Each path below is one point turned by a fixed rotation once a step. After each direction that follows a path, write how fast that rotation turns it, in degrees per step (0 if it stays still).
Each turn is a multiple of 5 degrees from 10 to 175, or 0.
Each row of a path follows its step; steps can be skipped.
Rotation 1:
step 0: [-1.63  2.53  1.38 -2.75 -0.33 -0.37 -2.57  2.36  2.43 -0.09  1.96  1.57
 -0.89 -1.07  1.39  0.48 -0.18 -0.83  0.04 -0.22 -0.93  2.77 -0.32  2.76
 -0.03 -2.26 -1.38 -2.46 -1.94  2.67 -2.02 -1.02  1.71 -0.65  1.28  1.33
 -1.55  0.61 -4.26 -0.36 -0.10 -2.10  0.00 -0.63 -1.59]
step 2: [ 2.27 -0.97 -0.57 -0.80  1.60  1.23  2.24  1.40 -3.38 -0.76 -2.75  1.59
  0.71 -0.52 -2.61  0.98  2.63  2.56  2.89 -1.24 -0.41  1.89 -2.41  0.10
  0.74  1.86 -1.66 -1.14 -0.61 -2.31  2.86  1.50  1.80 -0.15 -1.20  1.13
 -0.87 -1.91  1.27  1.24  1.20  2.94 -1.03 -0.53  0.11]
step 4: [-1.73  0.46  0.06  2.54 -2.07 -1.71  1.22 -0.99  0.30 -0.70  0.45  1.67
 -0.96  0.65  2.39 -0.44 -0.81 -1.97 -0.11  0.06  1.43 -0.21  0.10 -1.56
 -0.96  1.87  4.06  1.56 -0.96 -0.52 -1.22 -0.62 -0.65  0.81 -0.93  2.85
  3.16  1.53  0.11 -4.81 -2.50  2.09 -0.85 -0.11  2.92]
step 5: [-0.27 -0.66  1.96  0.50  0.59 -0.27  0.48 -0.57  1.17  1.56  2.33 -2.39
 -0.16  2.20 -2.36 -2.17  0.73 -2.16 -1.75 -0.64 -0.26 -0.47  0.76 -1.44
 -3.13  1.89 -2.15  2.09 -2.31 -1.18 -1.59  1.77  1.03 -0.60  0.53  1.98
  2.04 -1.65 -4.14 -0.13 -0.94  2.63 -1.47  2.06  0.43]
step 6: [-0.10 -1.51 -1.64  1.07  1.52  2.01  0.37 -0.82 -0.21  0.66  1.31 -1.80
  1.40  0.09 -0.75 -0.50 -2.93 -1.32 -1.10  0.91 -2.30 -2.18  1.09  0.77
  0.66  0.76 -3.64  2.07 -0.62  0.27 -0.89 -0.23  4.23  3.68  2.12 -3.57
  0.24  0.80 -0.42  0.02  1.24 -2.60 -0.21  1.70 -0.74]
step 7: [ 0.32 -1.51 -2.85  0.63  0.75  2.56 -2.07 -3.60  0.22  0.85 -0.88 -1.71
  1.58 -2.26 -0.34 -0.14 -0.40  3.06  1.20  2.39 -5.19  0.19  0.26  1.02
  0.11  0.79  2.70 -0.82  0.84  0.64 -2.20 -2.60 -1.13  0.71  1.55 -1.13
 -0.28 -0.91  2.19 -1.10  0.41  1.10  0.23 -1.67  0.08]
step 8: [ 0.39  2.56  0.95 -0.96 -0.40  0.77  0.20 -2.32  2.23  1.51  0.49  0.24
 -0.25 -0.49 -0.76  1.96  0.12  1.00  2.76 -0.11  1.16  3.84 -1.53  2.24
 -0.60  0.72  2.00 -0.23  1.64  1.40 -2.47 -0.50 -2.22 -1.76  0.51 -1.29
 -3.52 -1.47 -2.55  0.99 -0.36  1.56  3.23  0.57 -3.02]
step 10: [ 0.26 -1.89  0.08 -2.88  0.76 -4.16 -3.58  3.21 -0.64 -0.64 -0.61  2.37
 -0.37 -1.96 -1.07 -2.55  0.52  1.50 -0.22 -4.86 -1.55 -0.27 -0.53  0.62
 -0.04  1.63  0.45 -0.30 -2.02  0.09  1.61  0.82  2.23 -0.49  0.33  1.33
  0.77 -0.15  1.40  0.43 -0.26  1.25 -0.37 -1.95  1.32]
step 14: [-1.99  0.92  1.09  0.85 -2.09 -1.32  2.36  0.38  0.66 -1.86  1.18 -2.25
  1.03  2.46 -0.71  1.05  0.21 -1.60 -2.17  0.93  1.06  0.74  0.67  0.49
 -2.43  2.21 -1.17  3.76  0.38 -1.02 -0.87 -0.52  2.42  1.09  2.28 -4.87
  0.58  0.17  0.77  0.82 -0.43  3.29 -1.79  0.39 -0.31]
Directions:
[ 0.49 -0.31  0.03  0.59  0.89 -0.44 -0.41 -0.24  0.48 -0.45 -0.10  0.86
 -0.16 -0.40  0.80  0.27  0.02  0.56  0.04 -0.65  1.05  0.43 -0.37 -0.61
  0.17  0.17 -0.46 -0.64 -1.00  0.53  0.83  0.88 -0.40  0.75 -0.59  0.39
  0.29  0.15  0.57  0.44 -0.28  0.62  0.10  0.06 -0.34]	45
[ 0.44  0.59  0.41  0.14 -0.02  0.83 -0.60 -0.01  0.39  0.07  0.93  0.73
 -0.64 -0.34 -0.23  0.14  0.17 -0.41 -0.42  0.62  0.36 -0.18 -1.10 -0.09
 -0.11  0.71  0.80 -0.81  0.92  0.12 -0.13 -0.76 -0.84  0.78  0.21  0.64
 -0.09  0.61 -0.63 -0.22 -0.25 -0.29 -0.48 -0.25 -0.05]	90
[-0.73  0.59 -0.20  0.55 -0.45 -0.34  0.47 -0.72 -0.09  1.11 -0.05  0.40
  0.19 -0.22  0.53 -0.37 -0.26  0.60 -0.12  0.21  0.41 -0.01 -0.18  0.00
  0.64 -0.24 -0.17 -0.49 -0.03  0.12 -1.22  0.02 -0.02 -0.31 -1.58 -0.22
 -0.15 -0.55 -0.66  0.01 -0.70 -0.23 -0.33 -1.08  0.05]	85
[-0.47 -0.05  0.51 -0.65 -0.48  0.13 -0.10 -0.41 -0.59 -0.19  0.29 -0.44
 -0.48  0.59  0.23  0.00  0.09  0.46  0.41  1.11  0.99  0.34  0.11 -0.01
  0.14  1.01 -0.23  0.79 -0.08 -0.40  0.44 -0.17  0.80  0.21 -0.76  1.05
  0.96  0.04  0.56  0.28 -0.18 -0.46 -0.53  0.34  0.75]	40
[-0.09 -0.70 -0.74 -0.55 -0.61  0.98  0.18 -0.51  0.24  0.17 -0.33  0.08
 -0.11 -0.67  0.46  0.88 -0.30  0.61 -0.07 -0.52  0.52  0.73 -0.29  0.06
 -0.48 -0.50 -0.64 -0.14  0.66 -0.14 -0.16 -0.34  0.11 -0.38  0.77 -0.28
  0.05 -0.33  0.23 -0.06 -0.42  0.12 -1.67  0.64 -0.47]	60
[ 0.43 -0.32  0.12  0.50 -0.33  0.43 -0.77  0.30 -0.44  0.18 -0.53 -0.55
 -0.43 -0.06  0.66 -0.25 -0.43 -0.20 -1.51 -0.19 -0.30  1.14 -0.14  0.53
  0.45  0.25  0.99 -0.25 -1.18  0.21 -0.01 -0.31  0.77 -0.39  0.09 -0.31
 -0.05  0.60  0.45  0.04  0.09 -0.70 -0.25 -0.52 -0.10]	110
